Where one turn sends some rows of the set: a few examples, then the rows asked:
tazuk: [-1.88 -2.76  0.97  2.55  0.75  0.36  2.36 -0.33  0.85  0.15 -1.76 -1.56
 -0.70  2.56 -1.23]
lumab: [-1.83 -0.90  1.73  2.86 -1.45  0.46  0.76 -0.22  3.29 -1.13 -1.17 -2.13
 -1.57  0.07 -1.34]
Gab: [-1.84 -2.67  0.87  0.72 -0.38  0.88 -0.04 -2.36 -0.07  1.57  0.77  0.50
 -0.66 -1.15 -0.72]
gebem: [-1.72  0.63  2.07  0.49  0.28  0.21  2.53  1.34 -0.07 -0.51 -1.04 -0.40
 -0.09  1.90 -0.40]
tup: [-0.37 -1.70  0.30  0.04 -2.39  0.32 -0.52  1.25  2.60 -1.36 -0.72 -1.28
 -0.23  0.17 -0.74]
sozi: [-4.14 -0.20  0.25  0.41 -1.43  1.50  0.41 -0.02 -0.09 -1.39 -2.48 -2.73
 -0.24  0.22  0.00]
leku: [-2.06 -1.27  2.63  2.35  0.45 -0.85  2.30 -0.42 -1.62  0.83 -1.41 -1.41
 -0.79 -0.09 -1.73]
dena: [-3.31 -0.95  1.49  0.66  0.56  0.74  1.05 -1.10 -0.15 -0.95 -0.03 -1.61
 -1.08 -2.69  0.64]
kom: [-2.64  1.34  0.83  1.50 -1.83  1.31  1.01  0.00 -1.13  1.46 -1.19 -1.85
 -0.33  0.64 -0.19]
veb: [-2.70 -3.53 -0.14  0.21 -0.37 -0.06  0.02 -1.63 -0.55 -0.03 -1.43 -2.17
 -1.55  0.02  0.89]
somam: [-0.43 -3.43 -0.41  2.45  1.10  0.83  1.31  0.32  1.90 -0.49 -0.03 -0.96
 -0.01  0.46 -1.01]
niki: [-2.63 -2.02 -0.55  0.56 -2.32  1.79 -0.65 -1.50  0.03  1.22 -1.50 -0.45
 -0.11  1.48 -1.49]
faref: [-3.38  0.77  1.30  0.77 -1.75  2.20  0.55 -0.81  0.40 -0.04  0.12 -0.06
  0.62 -1.10 -1.94]
rekag: [-2.80  0.14  0.37 -1.41  0.17  0.55  0.53  0.02 -0.10 -0.45  0.09 -2.09
  0.57 -1.48 -1.75]
vuzi: [-2.79 -2.34  1.60  3.26 -2.05 -0.63 -0.53 -0.52  1.68 -0.17 -1.32 -0.87
  0.10  1.24  0.37]
rone: [-1.34 -0.61  1.06  0.13 -1.57  1.47  2.12 -1.67  0.16 -0.38  1.40 -1.01
 -2.17 -1.11 -0.30]
rined: [-3.54 -2.00  0.71  1.13 -0.05  0.60 -1.33 -0.25 -0.01  0.43 -2.30 -2.34
  1.66  0.92 -0.72]
noru: [-1.97 -2.96  1.35  2.79 -2.03  1.55  0.10 -2.34  0.24  0.33 -1.28 -1.03
 -0.75  0.99  0.48]
Fodir: [-0.75 -1.15  1.17  1.07  0.71 -0.12  2.06 -0.26  2.69 -0.76  0.68 -0.51
 -1.81  0.46 -0.21]
fozi: [-2.23 -2.20  1.46  3.80 -0.04  0.56  0.98  0.64  0.84 -0.11 -0.95 -1.88
  0.67 -1.49 -2.30]
tuke: [-0.33 -0.08  0.50  0.07  0.31  0.56  1.46  1.81  1.07 -1.21  0.45  0.07
  0.65 -0.09 -0.27]
voru: [-1.40 -0.45 -0.13 -0.34 -0.49 -0.91  1.63  0.10 -1.57 -0.96  0.41 -1.39
 -0.78 -1.29 -2.31]
gupid: [-1.45 -2.35  1.28 -0.53 -2.22 -0.69  2.21 -0.86  0.13 -1.39  1.21 -0.18
 -1.38 -0.08 -0.89]
pafa: [-3.26  0.45  0.56  1.73 -0.93 -1.00  1.66  0.53 -0.85  1.70 -0.18 -2.00
 -0.46 -0.03 -1.90]
defam: [-1.57 -1.69  0.31  1.93  0.14  0.79  1.84  1.61 -0.77 -0.29 -1.76 -0.84
  1.43  1.82 -1.35]
bozak: [-0.39 -1.04  1.65 -1.25 -1.86 -1.02  0.89  0.25 -0.04 -0.30 -1.02 -0.64
 -1.61  1.32 -0.22]
zek: [-1.96 -3.95  0.97 -0.21 -0.01  0.62 -0.22 -1.82  1.25 -1.48  0.24 -1.33
  0.07 -0.88 -0.74]
zuli: [-1.02 -3.33  1.04  1.21 -1.62 -0.48 -0.41 -1.25  1.06 -2.76 -0.49 -0.39
 -0.27  0.15 -0.29]
zadem: [-2.72 -0.22  0.22  3.46 -0.34 -0.79 -0.87  0.44  0.05  0.39 -1.86 -1.86
  0.80  0.27 -1.27]
pesi: [-0.93 -2.25  1.14 -0.18 -0.49 -1.04  0.99  1.20 -2.35  0.77 -0.79 -0.45
  0.55 -0.15 -1.29]

zuli -> gupid
zek -> rone
Where do these go?
veb -> Gab
lumab -> tup
tuke -> gebem

Where one turn sends some rows of the set: a few examples, then the rows asked:
zudu: [ 0.12 -0.73 -1.30  0.07 -2.16  1.22  0.96  0.43 -0.88 -0.97 -1.37 -2.54
 -1.82  1.45 -0.27]
Lok: [-1.20  1.02 -1.16  1.47 -1.04 -0.29  0.01  0.12  2.63 -0.87 -0.58 -0.27
  0.63 -0.68  0.82]
buvur: [ 0.48 -1.51 -1.23 -0.02 -0.18 -0.57 -1.98  1.47  1.61 -2.35 -0.74  1.25
 -2.18 -0.56 -0.02]
nudam: [ 2.24 -2.07 -0.19  1.02 -0.34 -2.22 -0.19  0.10  0.60 -0.48 -2.60  1.04
 -1.71  0.72  1.11]
Veke: [ 0.88  0.24 -0.12 -0.10 -2.31  0.01 -0.74  0.76  2.33 -1.20 -2.80 -0.47
  0.56  1.58  0.85]
zaz: [ 1.34  0.60  0.37  0.51 -2.64 -0.15  1.23 -0.91 -0.19 -0.84  0.87  0.14
 -0.19  0.21 -0.07]
nemu: [-1.27  0.11 -2.52  0.04 -1.27 -0.04 -0.50  1.87  1.34 -0.08  0.25  0.27
 -2.01  1.21  1.42]
sanub: [ 1.04  1.67 -2.04  1.39  1.20 -0.71 -1.06 -1.01  0.20 -1.09 -0.40  0.64
 -0.96  0.18  0.27]
Lum: [ 0.40 -0.74 -0.67  0.61 -0.07 -3.97  0.48 -0.09  1.64 -0.11 -1.51  0.20
  0.93  1.02 -0.40]
rizo: [ 0.25  0.90 -1.65 -0.42 -0.04 -1.87 -0.69 -0.64  0.34 -0.92 -0.93 -0.13
  0.66  3.24  0.90]
vota: [-0.74 -2.24 -0.85 -0.05 -1.91 -1.05 -0.70  1.67 -0.83  0.95 -0.10 -1.35
 -0.95  0.91 -1.81]
sifu: [ 1.08 -0.21 -0.94 -0.32 -1.40 -1.41 -0.76  2.36  2.84 -0.13 -2.01  0.40
 -0.95  0.20 -2.25]
lopeg: [ 1.24 -0.35  0.23 -2.36  1.19 -1.42  0.48  1.01  0.84 -1.29 -1.19 -1.34
 -1.56  0.01 -0.91]
fuz: [-0.90 -1.82 -1.42  1.01 -0.03  0.07 -2.60  0.05 -0.02 -0.07  0.67  0.49
 -0.58  2.27  0.24]
Vafed: [ 1.54 -0.91 -0.94  0.20  0.50  0.31  0.37  0.54  1.92  0.22 -3.15 -1.53
 -1.91  2.02 -1.37]
Zore: [ 0.53 -1.19 -1.05  0.63  2.01  0.08 -2.31  0.57  1.15  0.57 -1.34 -0.30
 -1.57  0.37 -1.73]
Peb: [ 0.78 -1.33 -0.60  2.02 -0.87 -0.18  1.83 -1.16  1.99 -1.66 -2.32 -0.88
 -0.34  1.22 -0.24]
livup: [-0.10 -2.25 -0.49  1.76 -1.62 -0.16  0.30 -0.14 -0.82 -1.65  0.11 -0.90
 -0.94 -1.50 -0.73]
Moro: [ 2.07  0.31 -2.25  1.00 -0.24 -1.04  0.31  0.56  0.33  1.18 -1.16  1.01
 -2.86  0.90  0.21]
med: [-0.57  0.21 -1.08  0.22  0.14 -0.07  0.43  0.32  0.14 -0.33 -1.57 -2.87
 -0.20 -0.76 -2.64]
farid: [ 1.88  0.97 -0.01 -1.25 -0.97 -0.65  1.88 -0.05  0.62 -1.99 -0.85 -1.14
 -0.86  0.77 -1.17]
Kanom: [ 0.21 -1.98  0.37 -0.66 -0.39  0.08 -2.18  0.57 -0.88 -1.57 -1.72 -2.04
 -0.18  0.48 -0.79]
neken: [-1.10 -1.18 -1.71  2.31 -1.59 -0.94  0.86 -0.44  0.94  0.03  0.41 -0.09
  0.44  2.10 -0.42]
gek: [ 0.09 -0.62  0.50  0.01 -1.68 -0.68 -0.38  0.35 -0.77  1.22  1.42  0.38
 -0.56 -0.42  0.86]
vebi: [ 0.10 -1.22  0.69 -1.74  0.72 -1.49 -1.08  1.33 -0.27  0.72  0.07 -0.49
 -1.34 -0.37  0.59]

med -> zudu
Lum -> rizo
Where do these go?
farid -> zaz
nemu -> buvur
Peb -> neken

